One turn moves each row of this set onto another row. After a few examples, where does it send each row asked below?
Tes: -.22 -.17 -.22  .18  .04 -.11 -.12 -.21 -.22  .14 -.41 -.16  .27 -.07  .03 -.03 -.11 -.10  .09 -.07  .06 -.08  .13 -.27  .03 -.03  .01 -.07  .20 -.01  .21  .21 -.05  .24 -.16  .03  .10 -.10  .07 -.02  .00  .04 -.07
vav:  .14 -.36  .15 -.12 -.05  .21 -.14 -.04 -.15  .06 -.11 -.25  .12  .24 -.04  .25  .01 -.05  .05 -.31 -.06 -.15  .05 -.03  .03  .11  .13  .09 -.05  .01 -.16  .26 -.12 -.13 -.20 -.07  .17 -.08 -.07 -.05  .01 -.25 -.25
Kepu: -.07 -.37 -.16 -.04 -.11  .03  .13 -.02  .08  .04 -.22 -.02  .18  .23  .10  .07 -.12  .18  .15 -.13 -.15 -.19  .38 -.10 -.01  .21 -.04  .00  .13  .09  .16  .14 -.23 -.06 -.14  .00 -.02 -.26  .23 -.09 -.06 -.23  .04
kofa: -.12 -.14 -.22  .02 -.03  .12  .01 -.21 -.13  .01 -.26 -.24  .00 -.13 -.14 -.09  .25 -.22 -.14 -.08  .14 -.06 -.07  .14 -.01  .05 -.02  .20  .04 -.03  .25 -.11 -.06  .21 -.15  .02  .04  .11  .04 -.10  .03 -.01 -.14
Vuduz: -.09 -.39 -.12 -.18 -.04  .19  .29 -.19 -.06  .05 -.07 -.06  .09  .09  .06 -.05 -.02  .05  .15  .00 -.25 -.04  .32 -.05 -.07  .20 -.04  .14  .17  .13  .06  .21 -.03  .05 -.08 -.06 -.13 -.18  .35 -.14 -.03 -.03  .20
savud: -.02 -.08 -.03  .11 -.03  .23  .09 -.20 -.16  .11 -.47 -.29  .17 -.01 -.15 -.03 -.09 -.22  .02 -.11  .04  .02  .07  .17 -.01 -.04 -.24  .01  .10  .02  .21  .39 -.13  .17 -.04 -.06  .20 -.05  .18 -.13  .03 -.05  .03
vab:  .27 -.22  .30 -.10  .00  .14 -.08 -.10 -.15  .09  .00 -.18  .12  .26  .00  .29 -.02 -.04  .01 -.17 -.11 -.17  .01 -.14  .04  .20 -.07  .20 -.09  .03 -.04  .11  .02 -.18 -.25 -.13  .05 -.09  .03 -.08 -.14 -.19 -.15
Taka:  .08 -.32 -.09 -.16  .02  .00  .04 -.12 -.19  .16 -.07 -.26  .04  .11 -.01  .22 -.01  .03  .17 -.26 -.25  .00  .06  .05 -.17  .08  .23  .23  .12 -.04 -.19  .21  .06 -.11 -.13 -.15 -.01 -.08 -.05  .02 -.04 -.20 -.06
fogi:  .00 -.02 -.14  .23  .03  .06  .16  .07 -.12  .22 -.32 -.43  .06 -.01 -.19  .04  .10 -.18  .00 -.06  .11  .05  .14  .18 -.02 -.10 -.10  .12  .17 -.06  .08  .27 -.03  .18 -.09 -.06  .10 -.01  .13 -.22  .07 -.14 -.13
Fid: -.14 -.15 -.12  .10 -.03  .06 -.14 -.41  .04  .14 -.33 -.06  .20 -.06 -.12 -.12  .12  .00  .10 -.10 -.08 -.17  .01 -.06 -.11  .22 -.16  .26 -.02  .00  .21 -.04 -.06  .19 -.13 -.06  .06  .03  .24 -.01 -.04 -.06 -.12
Pobe:  .13 -.35 -.05 -.11  .00  .03  .03 -.08 -.24  .16 -.08 -.22  .05  .07 -.04  .22 -.03  .02  .14 -.27 -.32 -.02  .04  .01 -.14  .11  .19  .22  .07  .04 -.24  .20  .10 -.05 -.15 -.16 -.03 -.01 -.07  .00 -.01 -.16 -.17
Sidek: -.15 -.14 -.17  .09 -.03  .11 -.06 -.31 -.08  .03 -.29 -.09  .12 -.11 -.15 -.08  .18 -.11 -.03 -.14 -.01 -.09 -.10  .08 -.06  .20 -.08  .22 -.01 -.04  .23 -.09 -.12  .20 -.08 -.06  .08  .11  .12 -.06  .06 -.02 -.14
tezib:  .03 -.38  .10 -.20 -.01  .16 -.15 -.09 -.12  .06 -.09 -.29  .09  .24  .01  .26  .02 -.03  .08 -.28  .01 -.15  .08 -.01  .01  .09  .18  .10 -.01 -.06 -.10  .23 -.14 -.18 -.17 -.05  .15 -.15 -.06  .00  .01 -.27 -.15
Gos: -.14 -.20 -.16  .12  .03 -.11 -.14 -.28 -.26  .18 -.38 -.08  .31 -.07 -.01 -.07 -.15 -.02  .06 -.05 -.05 -.08  .11 -.32 -.02 -.01 -.06  .06  .11  .04  .28  .21  .02  .15 -.16  .07  .03 -.13  .15 -.04 -.12  .09  .01
Bifu:  .19 -.11  .11  .01 -.11  .18  .22  .15 -.03  .02 -.02 -.31 -.09  .14 -.04  .26  .12 -.09 -.16  .13 -.11 -.13  .11  .05  .02  .15 -.18  .15  .08  .12  .06 -.21  .09  .13 -.09 -.15 -.11 -.15  .09 -.11 -.01 -.17 -.21
Zosof: -.08 -.34  .00 -.14 -.13  .10  .01 -.15 -.07  .01 -.06  .00  .12  .21  .08  .09  .04  .04 -.07  .09 -.06 -.33  .29 -.36  .15  .30 -.08  .03  .04  .09  .15 -.12  .05 -.05 -.15  .05 -.14 -.26  .19 -.12 -.08  .02 -.07
dis:  .23 -.29  .27 -.14  .04  .12  .01 -.15 -.28  .18 -.04 -.18  .14  .19  .03  .26 -.13 -.14  .01 -.01 -.26 -.12  .11 -.21  .02  .06  .02  .15  .00 -.01 -.13  .23  .23 -.03 -.21 -.17  .00 -.16  .05 -.03 -.10 -.04 -.11
Ruk: -.22 -.19 -.21  .22  .00 -.14 -.11 -.14 -.25  .13 -.42 -.09  .30 -.09  .00 -.01 -.12 -.08 -.01 -.10  .01 -.09  .10 -.22  .06 -.07  .04 -.03  .16 -.04  .22  .15 -.04  .19 -.10  .05  .12 -.09  .02 -.05  .01  .06 -.12
Zurof:  .02 -.09 -.08  .23 -.02 -.09  .20  .18 -.11  .20 -.20 -.36  .05 -.02 -.12  .16  .12 -.14 -.09  .08  .12  .00  .13  .17  .06 -.13  .01  .07  .17 -.03  .06  .15  .10  .20 -.13 -.06 -.03 -.02 -.01 -.26  .09 -.12 -.23
sil: -.04 -.06 -.04  .07 -.02  .22  .06 -.30 -.12  .11 -.46 -.32  .12  .00 -.09 -.01 -.02 -.22  .09 -.12  .07 -.01  .07  .08 -.05  .04 -.28 -.02  .11  .05  .21  .38 -.15  .19 -.11 -.05  .17 -.03  .20 -.14  .00 -.05  .07
let:  .10 -.37  .09 -.34  .03  .15  .03 -.22 -.39  .08 -.08 -.22  .12  .22 -.01  .15  .01 -.19 -.04 -.14 -.03 -.06  .06 -.07 -.03  .03  .24  .12  .06 -.10 -.17  .19  .02 -.05 -.22 -.07 -.04 -.17 -.06 -.01 -.04 -.01  .01
motik: -.24 -.20 -.27  .17 -.01 -.11 -.10 -.03 -.14  .11 -.40 -.22  .16 -.08  .00  .04 -.01 -.15 -.07 -.04  .09 -.14  .15 -.09  .09 -.15  .13 -.05  .15 -.09  .25  .09 -.02  .18 -.12  .09  .17 -.09 -.07 -.05  .07 -.05 -.23
sota: -.02 -.17  .11  .11 -.05 -.09  .12  .21 -.09  .15  .07 -.18  .09  .14  .04  .23  .10 -.01 -.14  .20 -.04 -.16  .15 -.23  .12  .07  .05  .10  .15  .02  .00 -.16  .20  .10 -.14 -.05 -.15 -.17  .05 -.17  .00 -.08 -.28
verob: -.16 -.13 -.22  .08 -.02  .06 -.10 -.37 -.04  .04 -.32 -.13  .12 -.08 -.08 -.10  .18 -.09  .05 -.16  .05 -.13 -.06 -.01 -.08  .22 -.11  .16  .05 -.03  .22 -.08 -.14  .25 -.15 -.04  .04  .09  .12 -.02  .02 -.04 -.12
Lusa: -.02 -.16 -.14  .18 -.06 -.07  .05  .13 -.12  .03 -.26 -.37 -.02  .01 -.06  .23  .13 -.17 -.20  .05  .12 -.18  .10  .09  .13 -.07  .01  .00  .10 -.03  .15 -.06  .05  .20 -.13 -.02  .05 -.11 -.12 -.11  .13 -.14 -.35
Torat: -.12 -.09 -.24  .21 -.02 -.08 -.07  .04 -.22  .10 -.39 -.32  .08  .02 -.09  .14  .04 -.16 -.14 -.06  .13 -.19  .16 -.08  .11 -.13  .04 -.05  .13 -.10  .20  .04 -.02  .19 -.14  .04  .15 -.19 -.07 -.11  .08 -.07 -.31
fefip:  .03 -.16 -.07  .07 -.03  .05  .15  .07 -.25 -.03 -.09 -.42 -.07 -.09 -.10  .15  .20 -.21 -.23  .08  .18  .00 -.01  .12  .13 -.06 -.04  .11  .08  .05  .17  .02  .07  .19 -.13  .01 -.05 -.01 -.03 -.22  .08  .01 -.21
boni: -.08 -.36 -.13 -.15 -.11  .19  .28 -.24 -.06  .10 -.06 -.05  .06  .08  .03 -.06 -.02  .03  .16 -.01 -.24 -.04  .36 -.09 -.09  .26 -.12  .15  .15  .13  .02  .20 -.01  .05 -.08 -.07 -.11 -.21  .36 -.08 -.05  .00  .12
rab:  .22 -.16  .10 -.05 -.11  .20  .28  .10 -.01  .03  .00 -.25 -.12  .16 -.03  .23  .08 -.09 -.17  .10 -.13 -.14  .16  .01  .06  .19 -.25  .21  .10  .16  .05 -.15  .10  .09 -.14 -.13 -.12 -.19  .14 -.10 -.07 -.09 -.10
kugok: -.06 -.34 -.17 -.02 -.17  .04  .10 -.08  .03  .06 -.18 -.04  .13  .21  .09  .04 -.10  .16  .17 -.16 -.12 -.15  .41 -.18  .00  .24 -.13  .01  .12  .11  .13  .17 -.23 -.09 -.12 -.01  .00 -.32  .24 -.04 -.10 -.20  .02
Bon:  .06 -.27 -.01  .06 -.11  .02  .12  .07  .07  .12 -.16 -.15  .13  .21  .06  .16 -.17  .16  .16 -.01 -.14 -.14  .45 -.23  .04  .17 -.19 -.03  .15  .19  .12  .17 -.04 -.12 -.09 -.01 -.05 -.28  .25 -.10 -.15 -.20  .01
Daleg:  .18 -.38  .13 -.24 -.02  .15  .02 -.17 -.41  .10 -.12 -.17  .15  .20 -.04  .15 -.02 -.20 -.06 -.15 -.13 -.08  .03 -.11  .02  .05  .20  .08  .03 -.04 -.19  .21  .05 -.02 -.24 -.08 -.04 -.14 -.08 -.07 -.03  .02 -.11
vuvi:  .01 -.22  .09  .05 -.06 -.03  .10  .16  .00  .14  .09 -.08  .06  .18  .07  .21  .09  .01 -.15  .15 -.04 -.24  .23 -.27  .18  .13  .01  .14  .11  .05  .02 -.18  .15  .07 -.18 -.03 -.11 -.20  .09 -.11 -.05 -.03 -.26
motal:  .27 -.31  .14 -.02  .07  .03 -.06 -.03 -.15  .10 -.01 -.19  .13  .12  .07  .26 -.12  .05  .11 -.13 -.29 -.06  .10 -.20 -.07  .11  .06  .25  .01  .07 -.11  .03  .11 -.04 -.19 -.18 -.01 -.07  .03  .13 -.12 -.15 -.22
zino: -.16 -.38 -.08 -.26 -.12  .17  .09 -.27 -.12 -.07 -.12  .01  .10  .21  .09  .04  .01  .01 -.05 -.04 -.09 -.29  .24 -.19  .07  .30 -.06  .02  .03  .08  .23  .05 -.12 -.05 -.16  .07 -.05 -.29  .19 -.20 -.03  .00  .09
ped:  .13 -.16  .13  .07 -.07  .03  .21  .26 -.10  .14  .03 -.31 -.01  .13  .05  .30 -.11  .01 -.06  .09 -.09 -.06  .27 -.18  .15  .02 -.18  .08  .19  .20  .09  .19  .15 -.04 -.12 -.01 -.01 -.25  .10 -.21 -.11 -.10 -.07
fudep: -.16 -.35 -.08 -.22 -.19  .14  .07 -.31 -.14 -.01 -.08  .04  .08  .21  .06  .00  .03 -.01 -.01 -.05 -.07 -.26  .28 -.25  .07  .33 -.11  .05  .04  .04  .17  .07 -.08 -.07 -.15  .05 -.04 -.30  .23 -.16 -.08  .04  .04
dede:  .07 -.30  .03 -.15 -.07  .24  .28 -.16 -.02  .07 -.03 -.14  .01  .11 -.02  .01  .03  .01  .07  .09 -.23 -.08  .29 -.07 -.05  .28 -.22  .19  .11  .20  .05  .02  .10  .03 -.06 -.10 -.21 -.14  .36 -.13 -.10 -.02  .10
bodas:  .14 -.10  .15  .09 -.08  .06  .19  .28 -.21  .10  .01 -.38  .00  .14  .02  .30 -.06 -.04 -.11  .14 -.03 -.03  .15 -.13  .15 -.01 -.16  .01  .17  .19  .11  .12  .13  .00 -.08  .00 -.04 -.21  .06 -.23 -.05 -.14 -.10
gat:  .04 -.12  .02  .05 -.03  .26 -.03 -.31 -.10  .08 -.48 -.25  .20  .03 -.12 -.05 -.11 -.14  .05 -.10 -.01 -.09  .13  .02 -.02  .05 -.34  .05  .01  .08  .28  .31 -.15  .15 -.09 -.03  .17 -.15  .26 -.03 -.09 -.07  .04
nilip: -.12 -.07 -.23  .05  .03  .11  .04 -.11 -.28  .00 -.18 -.35 -.06 -.12 -.16  .00  .25 -.19 -.17 -.03  .11 -.06 -.06  .06  .05  .04 -.03  .23  .06 -.02  .19 -.06  .04  .24 -.12  .00  .02  .03  .04 -.17  .08  .07 -.21
sop: -.06 -.06 -.14  .15 -.02  .09  .17 -.05 -.10  .20 -.41 -.37  .06 -.06 -.17  .00  .01 -.24  .00 -.07  .08  .05  .09  .23 -.01 -.12 -.13  .04  .15 -.01  .19  .35 -.04  .12 -.07 -.02  .17 -.01  .08 -.22  .02 -.11  .01

motal -> dis
vav -> Pobe
Vuduz -> zino
Now find these:
kugok -> boni
Zurof -> fefip
rab -> vuvi
Zosof -> Bon
savud -> Sidek
sota -> bodas
kofa -> motik
Gos -> gat
let -> tezib
verob -> Tes
fogi -> nilip

